First come named moves, each a turn or a mirror, each shown by rows before and after it. For each pair of rows after them, which moves, in which order, take the first row to the second? The first pair is done for you.
F:
[2.174 -1.177 -2.658 -3.502 -0.744 3.086 2.093 -1.952 1.761 -3.095 -1.665 0.478] => [1.476 0.139 3.930 -2.403 2.937 0.442 2.820 1.051 3.023 1.071 -2.173 1.791]
[1.751 0.961 1.516 -1.968 1.317 1.126 2.888 -0.753 2.118 -0.008 -1.434 0.872] => [2.031 0.615 -0.322 -2.321 0.235 1.871 2.651 -1.694 1.724 -1.207 -1.291 0.509]
[-0.623 2.567 3.799 0.191 0.127 -0.112 1.601 0.335 0.698 1.400 -0.950 1.160] => [-0.011 1.590 -1.653 -0.726 -2.882 2.048 1.033 -2.202 -0.310 -2.186 -0.490 0.102]
S:
[0.554 -0.781 0.857 -1.261 -1.510 1.991 1.554 1.813 -1.209 0.205 1.056 0.616] => [0.104 -1.521 -1.438 -0.845 -1.774 1.489 -0.167 1.393 -1.807 -0.166 1.553 -0.456]
[0.157 -0.146 0.974 -3.117 0.064 1.105 -0.431 3.497 -2.336 0.086 -0.307 -0.337] => [-0.190 -0.588 -0.410 -2.872 -0.098 0.928 -1.445 3.252 -2.727 -0.131 -0.010 -0.963]
[-1.629 1.313 -2.834 2.333 -2.059 0.287 -2.720 -0.979 -3.275 -0.566 -0.388 0.245] => [-0.359 3.193 3.070 1.079 -1.239 1.355 1.795 0.334 -1.574 0.578 -1.427 2.908]
E:
[-0.262 1.212 -1.824 -0.160 -0.859 1.038 1.182 -1.966 0.389 -0.785 -1.956 0.409] => [-1.081 1.623 -1.166 1.105 0.176 0.059 0.753 -2.135 0.782 0.358 -2.081 0.372]
[-1.031 -0.308 -0.146 1.502 2.674 -0.774 -0.973 0.580 0.661 1.895 -0.296 0.057] => [1.164 -1.441 -1.916 -1.894 -0.326 1.929 0.071 1.003 -0.394 -1.165 -0.016 0.021]
[-0.594 -3.336 4.158 -1.385 0.116 -0.108 1.014 4.386 -2.615 1.188 -0.081 -1.056] => [-0.768 -3.324 4.320 -1.165 0.272 -0.255 0.858 4.377 -2.558 1.309 -0.105 -1.020]
[-0.041 1.173 -2.621 -1.472 -1.070 0.898 -0.542 -0.283 -1.980 -0.916 -0.289 -1.207] => [-1.562 2.134 -1.301 1.040 1.071 -1.130 -1.302 -0.649 -1.173 1.259 -0.497 -1.199]
K:
[-0.989 -0.378 -0.208 1.612 -2.869 -1.163 -1.480 1.287 -2.761 -0.481 1.199 -0.240] => [-0.314 0.415 -1.599 1.217 -3.498 0.711 0.512 -1.346 -1.506 -2.115 0.470 0.404]
[1.218 0.172 -0.259 -1.476 -0.038 -0.182 -1.699 1.170 0.033 -0.526 1.132 -0.884] => [1.586 0.610 -0.766 -1.585 -0.380 0.730 -0.485 -0.360 0.879 -1.343 0.787 -0.468]
[0.789 -0.997 -0.359 -1.321 -0.783 0.030 0.446 1.098 -0.821 -0.537 -0.464 -1.121] => [1.002 -0.520 -0.185 -1.324 -0.755 0.581 1.454 0.156 -0.056 -0.791 -0.790 -0.614]
[1.204 1.078 -2.999 0.405 1.524 -0.108 -0.048 -3.847 1.931 -0.713 -0.390 -0.220] => [0.757 1.802 0.437 1.164 3.335 -1.471 0.265 -2.382 2.527 1.457 -0.604 0.525]
P:
[0.133 0.571 1.455 -0.804 0.117 0.782 1.747 -1.038 0.099 -1.880 -1.230 0.058] => [-0.915 0.979 1.040 0.865 -0.308 0.285 1.266 -1.784 -0.541 -1.752 -0.947 -0.076]
[-2.188 1.108 1.336 2.364 -1.023 -1.194 0.273 -2.708 -0.554 0.827 -1.064 -0.281] => [-0.136 -0.063 3.916 -1.469 -1.465 -0.446 1.004 1.239 -1.166 0.839 -0.905 0.024]
[0.921 0.036 -0.726 -0.079 -0.147 0.062 0.053 0.332 -1.103 0.521 -0.733 0.048] => [1.027 0.072 -1.091 -0.074 0.085 0.165 0.205 0.011 -0.700 0.459 -0.758 0.027]
[0.323 -1.000 -0.024 -0.598 0.673 -0.515 -2.558 2.880 -0.958 0.346 -0.337 -0.266] => [0.789 -0.754 -1.726 -1.046 2.237 0.053 -1.965 0.541 1.419 -0.016 -1.165 -0.260]
Then:
(two moves a pair)
[-0.802 0.644 0.800 1.248 0.255 -0.342 0.347 -0.555 0.099 0.509 -0.157 0.248] => [-0.050 -0.193 1.268 -0.403 -0.142 -0.175 -0.015 1.380 -0.607 0.337 0.182 0.083]
S then P
[1.194 -0.741 2.337 -3.312 0.540 0.833 1.097 0.537 -0.078 -0.502 -1.103 0.332] => [-0.958 0.746 0.718 0.844 2.007 -0.418 0.517 -3.362 1.291 0.387 -1.544 0.305]
P then F
[0.679 -1.185 -0.006 -1.409 -0.843 0.544 -1.029 0.676 0.539 -0.911 0.089 -0.348] => [0.313 -0.813 1.644 -0.825 0.281 -0.335 -1.055 1.342 0.829 0.285 -0.021 -0.004]
F then E
[-0.420 -1.060 -4.574 -1.571 -0.298 1.790 -0.353 -1.301 -0.285 -2.510 -0.903 -0.751] => [-1.144 1.665 2.079 0.434 3.093 0.344 2.495 -0.699 2.055 1.075 -2.142 1.558]
S then E
[-0.541 -0.652 -0.302 1.019 -2.119 0.255 -0.464 0.574 -1.739 -0.571 0.911 -0.481] => [-0.075 -0.228 1.254 0.500 -2.109 0.667 0.686 1.154 -1.415 -0.276 0.701 0.201]
S then K
[-1.341 1.489 1.895 1.529 0.253 1.599 0.254 -0.687 -0.676 -1.638 -0.078 1.953] => [-1.634 0.223 0.582 1.293 -0.426 0.872 -1.953 0.772 -2.340 -1.702 0.791 0.790]
K then K
[-0.164 2.456 0.176 4.237 -1.669 -1.283 0.560 0.986 -1.546 -0.041 1.307 1.302] => [1.839 1.715 2.731 0.657 1.316 -1.076 1.575 3.238 0.990 1.414 0.444 1.740]
P then E
[0.100 -1.633 2.027 -2.462 1.677 -1.648 -2.089 3.662 -1.859 1.910 1.723 -0.119] => [0.881 -2.457 -1.156 -3.819 -0.665 0.125 -2.150 2.577 -2.688 -0.639 2.162 -0.730]
E then F
[-1.211 1.107 -0.162 3.124 2.584 -0.416 -0.009 -0.800 1.998 1.509 0.004 0.073] => [-1.181 1.273 -0.795 3.137 2.194 0.206 0.403 -1.633 2.123 0.791 -0.075 0.172]
F then K
[0.630 -0.669 -0.240 -0.082 0.268 0.430 1.712 -1.618 -0.227 1.215 -0.551 0.675] => [0.187 -1.565 -0.272 -0.014 0.229 -0.661 -0.181 0.197 -1.624 1.848 0.178 -0.178]
K then K
